(in the rows, 128 means zero)
Each named move below is a turn or a mirror, shown by a few rows before and after it. Which moves, in which order, take the first row of each later pair to the second? The first pair is answered.
move garub:
[120 129 146 143 149 153  86 122 105  92 164 110]  ->  [138 125 138 135 168 132  78 118 104  97 143 120]
[155 119 115 128 159 126 119 123 125 121 109 133]  ->  [128 123 129 143 116 158 136 131 132 105 148 119]
[ 62 117 166 103  98 101 186 141 119 135 170 133]  ->  [101 108 146  83 158  52 162 128 105 155 119 153]
move tesi:
[124 130 138 129 129 161 132 125  95 135 147 138]  ->  [121 131 138 132 128 159 136 125  97 136 147 140]
[109  93 120 131  16 148 133 171 205 151 120 112]  ->  [132  96 135 146  59 148  42 163 175  88 141  62]
[134 142 138 149 142 147 126 127 109 114 163 118]  ->  [123 142 134 141 125 146 164 131 122 140 153 140]
[131 109 136 115 155 124  83 117 133  89 130 108]  ->  [105 107 120 103 112 124 166 124 163 144 113 149]
move nev:
[108 123 107 142 155 106 111 136 114 107 128 107]  ->  [103 130 114 149 153 125 116 134 106 102 137 109]
[ 94 123 113 117 186 109 127  91 107 122 128 134]  ->  [ 90 126 120 124 185 125 135  91 100 117 141 139]
[158  97 110 109 154  80 148 102 169 162  97 144]  ->  [164 101 115 114 182  77 112  94 153 140 103 128]
Then:
Each pair is two moves apart.
[168 154 145 142 150 180 113 137 102 104 164 134]  ->  [173 147 124 119 154 150 159 134 114 161 117 182] -> tesi garub
[120 111 125 130 114 108 110 124 144 113 140 101]  ->  [110 115 122 126  99 114 148 125 148 135 138 120] -> nev tesi
[134 153 124 127 121 118 133 136 108 114 158  99]  ->  [144 150 111 111 136  98 149 131 107 139 134 122] -> tesi garub
[118 124 128 118 100 137 156 144 148 148 128 118]  ->  [134 120 128 120 127 115  97 138 142 121 124  90] -> nev tesi
[156 158 137 125 110 171  61 131 133 130 151 116]  ->  [166 151 111 101 120 139 110 128 142 188 104 163] -> tesi garub
[111 131 131 134 147 136 168 129 117 143 127 156]  ->  [129 132 137 137 169 122 106 122 111 107 128 124] -> nev tesi
[118 126 124 106 158 100 180 105 110 154 129 153]  ->  [ 93 129 139 119 114 135 189 115 121 135 161 136] -> nev garub
[187 144 120 131 109 169 157 147 140 156 103 142]  ->  [195 148 134 144 126 181 119 146 122 122 120 120] -> tesi nev
[ 81 103 140 134 131 134 110 110 117  96 145 114]  ->  [ 72  97 127 119 109 118 150 113 138 129 125 137] -> tesi nev
[ 97 123 114 111 100  97 156 138 153 149 132 129]  ->  [110 120 113 104 133  72 108 132 141 128 121 114] -> nev nev
[161 117 132 147 118 124  65 132 141 112 115  93]  ->  [165 125 138 151 128 140  64 132 125 106 122  95] -> nev garub
[150 107 137 142  43 135  76 147 185 112 135  63]  ->  [149  97 126 129  39 110  92 146 196 137 114  79] -> tesi nev
[153 107 127 129  73 123 109 137 177 118 106 110]  ->  [159 112 132 134 100 124  74 132 157  93 113 101] -> nev nev
[156 137 133 134 194 115  66 104  88  98  94 112]  ->  [ 93 152 159 160  83 200 138 129 121  92 161 103] -> garub nev
[174 117 113 113 140 109 156 113 135 180  87 163]  ->  [187 114 119 119 170  96 107 109 119 151  89 140] -> nev tesi
[ 89 129 131 155  70 133 147 151 156 131 163  98]  ->  [104 120 133 153  90 108  97 148 155 109 156  75] -> nev tesi
[110 129 136 138 132 138 119 133 125 100 138 109]  ->  [119 124 117 121 148 109 141 129 129 138  99 137] -> tesi garub
[124 126 159 104 149  72 104 131 129 113 111 126]  ->  [122 144 174 123 162 120 108 129 106  92 144 128] -> nev nev
[133 112 127 133  92 144 155 142 168 134 137 142]  ->  [164 105 111 121 147 103 118 132 153 136 107 143] -> garub nev
[117 147 165 157 133 171 109 144 106  98 175 116]  ->  [102 131 144 131  87 139 182 150 148 160 139 152] -> tesi nev
[132 130 128 157 185 131 124 127  78 174 130 141]  ->  [ 98 131 136 163 117 160 166 143 107 180 159 137] -> garub nev
[ 92  90 127 104 142  71 104 133 161 149 100 132]  ->  [ 64 103 155 130 108 126  99 144 153 105 157 103] -> nev garub
[116 139 156 151  97 162 121 149 121 108 163 118]  ->  [109 129 144 136  72 144 155 151 144 136 143 135] -> tesi nev
[111 143 143 161 152 149 138 145  59 109 198 135]  ->  [146 132 115 135 190  95 149 134  58 161 135 174] -> nev garub
[101 123 124 141  51 157 168 156 170 166 122 119]  ->  [169 114 113 129 163  93  63 131 131 142  74 102] -> garub tesi
[148 128 150 141 185  97 134 135 112 129 124 144]  ->  [124 135 166 160 151 143 152 139 111 117 163 133] -> nev garub
[117 133 126 140  71 169 154 147 144 129 151 117]  ->  [171 124 102 110 160 103 110 128 121 147  86 135] -> garub tesi
[137 120 113 110 118 107 129 132 136 156 104 144]  ->  [129 127 130 131 110 133  91 139 128 107 140 105] -> garub tesi
[123 116 136 135 125 123  74 139 135  93 136 101]  ->  [139 120 133 133 157 117  70 133 121 100 125 114] -> nev garub
[127 119 126 119 148  99 111 122 120 133 114 115]  ->  [122 133 138 134 155 132 114 124  99 122 137 112] -> nev nev
[ 96 107  87 136 146  88  66 141 152 107 110  99]  ->  [ 69 117  77 132 111 115 167 146 163 160 110 152] -> nev tesi
[139 104 116 126  59  90 168 149 175 157  82 138]  ->  [119  99 131 139  37 103 142 152 182 121 113 102] -> nev garub
[ 65 108 135 120  73  97 171 129 179 125 145 103]  ->  [ 82  97 133 121 108  71 102 119 170  92 139  70] -> nev tesi
[ 30 137 160 167 106 118 158 117 136 102 149 125]  ->  [ 42 134 162 169 123 104 108 114 133  75 146 100] -> nev tesi
[121 110 114 107 141  92 175 147 109 143 105 122]  ->  [114 121 132 126 137 121 121 146  94  88 145  82] -> garub tesi
[134 126 146 126  45 181 161 146 176 155 101 106]  ->  [163 115 147 126  87 141  62 136 168 107  94  61] -> nev tesi
[187 132 127 130  95 175 129 131 133  82 142 121]  ->  [211 131 116 122 136 154 116 124 117  89 119 134] -> garub nev
[121 114 137 127 100 110  93 134 149 108 125  98]  ->  [107 118 130 121  79 117 142 136 156 141 124 126] -> nev tesi
[159 123 119 114 144 153 190 121 111 157 121 177]  ->  [170 130 137 137 168 170 105 118  86  89 158 126] -> garub tesi
[135 115 105 136 134 107 118 125 129 123 124 125]  ->  [127 118 102 135 123 119 147 128 130 134 128 136] -> nev tesi
